a =
array([[-0.852, -0.246,  1.281, -0.464],
       [-1.317,  1.114, -1.741, -1.071],
       [ 1.297, -1.794, -1.098,  1.554]])
The last entry, reading row by row: 1.554
Which number is the top-left entry?
Answer: -0.852
The entry just left of -1.098 is -1.794
Which number is the entry directly above 1.114?
Answer: -0.246
Which number is the 2nd entry on the main diagonal?
Answer: 1.114
Which number is the fifth entry, reading row by row?
Answer: -1.317
The entry directly above -1.741 is 1.281
Which number is the smallest entry in the last column?
Answer: -1.071
The entry in the bottom-left corner: 1.297
Which number is the 2nd entry on the diagonal from the top-right corner?
Answer: -1.741
